Rotation paths and how fast each direction turns (degrees a step):
Each turn is a multiple of 5 degrees from 10 to 175, or 0.
Each row of a path follows its step; steps can be skipped.

step 0: | +1.55 | -0.57 | +2.99 | -0.26 | +0.66 | -1.18 | -0.95 | -2.05 | -1.17 | -0.72 | +0.56 | +0.23 | +2.10 | +1.18 | -0.72 | -0.51 | -3.12 | +0.52 | +1.76 | -0.01 | +0.40 | +0.01 | -0.57 | +0.82 | +0.00 | +1.49 | -2.51 | -0.74 | -1.22 | -0.84 |
step 1: | -0.54 | +0.62 | -1.82 | -2.00 | -0.48 | -3.22 | -0.77 | -1.80 | +0.23 | -0.68 | -0.23 | -0.15 | +0.89 | +1.72 | +2.24 | -0.01 | -2.94 | -1.05 | -0.49 | -0.75 | -0.36 | +0.89 | +0.56 | +1.06 | -1.16 | -0.15 | +0.20 | -1.83 | -0.37 | -1.91 |
step 2: | -1.49 | +0.35 | -0.32 | -0.02 | +1.23 | -0.11 | +0.96 | -1.09 | -1.80 | -0.17 | +0.05 | -1.88 | -0.90 | -0.04 | +2.42 | +1.31 | -4.03 | +1.29 | -0.15 | +1.98 | -0.29 | -0.71 | +0.20 | -0.28 | -0.73 | -0.88 | -2.77 | -0.86 | -0.39 | +1.04 |
step 3: | +1.83 | +1.45 | -0.35 | -0.77 | +0.14 | -1.38 | -0.27 | +1.04 | -0.57 | -1.46 | -1.24 | -1.71 | -0.65 | -0.11 | +1.14 | +0.12 | -0.85 | +1.98 | -1.36 | +1.05 | -2.07 | +0.75 | -0.43 | -0.08 | -0.48 | +3.75 | -1.42 | -2.31 | -0.59 | -0.65 |
step 4: | +0.68 | -1.79 | -1.09 | +0.41 | +0.91 | -0.74 | +1.19 | +0.74 | -1.58 | -0.15 | +1.67 | -2.63 | -1.19 | -0.99 | +1.18 | +0.03 | -1.73 | +1.09 | -0.54 | +0.85 | -1.58 | +2.74 | +1.88 | +0.83 | +1.00 | -0.42 | +1.66 | -0.92 | -1.18 | -1.88 |
step 5: | -0.60 | -2.05 | +1.71 | -1.27 | +1.57 | +0.06 | -2.37 | +0.49 | -1.63 | -2.25 | -0.52 | -2.13 | -2.83 | -0.27 | -0.18 | +1.07 | +0.16 | +0.32 | -0.68 | -0.43 | -1.75 | +0.50 | +1.89 | +1.47 | -0.43 | +0.57 | -1.69 | +1.14 | -0.25 | +0.06 |
step 6: | -0.84 | -1.11 | -0.43 | -0.62 | -2.18 | +0.61 | +0.36 | +0.79 | -1.71 | -1.10 | +0.58 | +0.75 | -1.91 | -0.60 | +0.21 | +1.34 | +0.06 | -1.92 | -0.40 | -1.69 | -1.91 | +0.34 | +1.05 | -0.18 | +2.00 | +1.96 | -1.24 | -1.51 | -2.67 | -2.05 |
step 7: | -1.74 | -0.09 | -0.67 | +1.86 | -1.60 | +2.00 | -0.48 | +0.51 | -0.16 | -1.82 | +2.02 | -2.86 | -1.98 | +2.21 | -0.51 | +0.96 | -0.81 | -0.71 | -1.49 | +0.14 | -0.09 | -1.93 | +1.38 | +0.65 | -0.50 | +0.35 | +1.12 | +0.44 | -0.58 | -1.62 |
step 8: | +1.40 | -0.89 | +1.56 | +0.34 | -1.65 | +3.15 | -1.74 | -0.15 | -1.08 | -0.41 | +1.46 | -2.49 | -0.17 | +0.43 | -1.35 | -0.11 | -0.37 | -1.38 | +0.29 | -0.64 | +0.34 | -0.33 | -0.50 | +1.16 | +1.29 | +1.33 | -2.20 | -2.70 | +0.83 | +0.57 |
step 9: | +1.88 | +0.14 | +0.69 | -0.76 | -1.85 | -0.42 | -0.56 | -0.18 | -0.11 | +0.61 | +2.84 | +0.62 | -0.60 | +2.87 | +0.14 | -1.25 | -1.15 | -2.17 | +1.25 | +0.41 | -0.22 | +0.01 | +1.99 | +1.03 | +0.19 | +1.66 | +0.08 | -0.18 | +1.46 | -2.89 |
step 11: | -0.66 | +0.79 | +0.95 | -2.94 | -0.55 | -0.70 | -0.85 | +0.20 | -0.60 | +1.28 | +0.88 | +1.19 | -1.61 | +2.78 | +1.24 | +0.74 | -1.04 | +1.06 | -0.45 | +0.46 | +0.61 | -1.40 | -0.30 | -0.31 | -0.05 | +1.34 | -1.61 | -3.65 | +0.95 | +0.88 |
step 12: | -0.63 | +2.48 | +0.27 | -0.12 | +2.40 | +1.39 | +0.78 | +0.47 | +0.45 | +1.68 | +2.33 | -0.26 | -0.37 | +0.89 | +0.96 | -0.45 | -2.57 | +0.74 | -0.52 | +1.12 | -0.55 | +1.45 | -0.64 | -1.28 | -0.82 | +1.21 | +0.24 | -1.99 | -0.64 | -2.79 |
Directions:
| +0.25 | +1.05 | -0.19 | -0.65 | +0.93 | -0.09 | +0.94 | -0.93 | -0.33 | +0.02 | -0.21 | -0.27 | -0.09 | +0.10 | +0.64 | -0.87 | +0.79 | +1.08 | +0.47 | -0.35 | +0.22 | -0.64 | +0.15 | +0.52 | -0.10 | -0.79 | -0.69 | -0.72 | -0.06 | -0.92 |	35
| +0.22 | -0.05 | +0.14 | +0.09 | -0.83 | -0.54 | +0.44 | -0.05 | +1.11 | -0.12 | -0.45 | -0.43 | +0.76 | +0.01 | -0.60 | -0.25 | -0.54 | +0.76 | -0.80 | -0.28 | +0.54 | -0.31 | +0.86 | +0.03 | +0.22 | -0.09 | +1.30 | -0.05 | -1.29 | -1.00 |	120
| +0.63 | +0.02 | +0.78 | -0.30 | +0.00 | -0.04 | -0.14 | +0.65 | -0.60 | -1.37 | -1.34 | +1.05 | +0.19 | +0.01 | -0.10 | -0.12 | +0.24 | -0.34 | +0.27 | +0.17 | +0.75 | -0.08 | +0.14 | +0.05 | +0.43 | +0.63 | +0.24 | -1.64 | +0.00 | +0.35 |	135
| -0.06 | +1.24 | +0.25 | +0.48 | +0.62 | +0.56 | -1.40 | +0.33 | +1.01 | -0.39 | -1.27 | -0.46 | +0.11 | +0.63 | -0.37 | -0.39 | -0.02 | -0.34 | -0.13 | -0.29 | -0.91 | +0.79 | -0.43 | -0.02 | -0.16 | -0.42 | -0.50 | +0.16 | -0.29 | -0.56 |	155
| -0.01 | +0.45 | -0.25 | +0.15 | +0.68 | -1.87 | +0.32 | -0.08 | -0.27 | -0.88 | -0.04 | -0.21 | +0.97 | -0.54 | +0.15 | +1.07 | -0.81 | +0.25 | +0.43 | +0.21 | -0.07 | +0.50 | -1.16 | +0.23 | -0.53 | -0.19 | -0.10 | +0.21 | -0.54 | +0.32 |	25
| +0.06 | +0.60 | -0.07 | +0.67 | +0.41 | -0.51 | +0.75 | -0.69 | +0.56 | -0.04 | -0.55 | +0.85 | -0.25 | -0.49 | -0.50 | -0.56 | +0.58 | -0.21 | -1.00 | -0.16 | +0.46 | +0.04 | -0.62 | +0.05 | +1.40 | -0.30 | +0.35 | +0.99 | +0.85 | +0.80 |	0
| -0.01 | -0.26 | +0.58 | +0.55 | +0.11 | +1.16 | +1.02 | -0.32 | -0.04 | +0.62 | +0.00 | -0.08 | +0.23 | -1.05 | -0.01 | -0.11 | -0.94 | -0.45 | +0.73 | -0.47 | -0.11 | +0.90 | -0.32 | -0.50 | +0.90 | -0.75 | -0.38 | -0.75 | -1.05 | +0.25 |	175
| +0.86 | -0.62 | -0.03 | -0.83 | +0.81 | +0.12 | -0.28 | -0.05 | +0.38 | -0.03 | +0.26 | +1.03 | +0.57 | +0.06 | +0.01 | -0.11 | -0.39 | -0.29 | +0.38 | -0.59 | -0.50 | +0.43 | +1.13 | +1.84 | +0.19 | -0.26 | -0.04 | +0.81 | -0.30 | +0.43 |	80
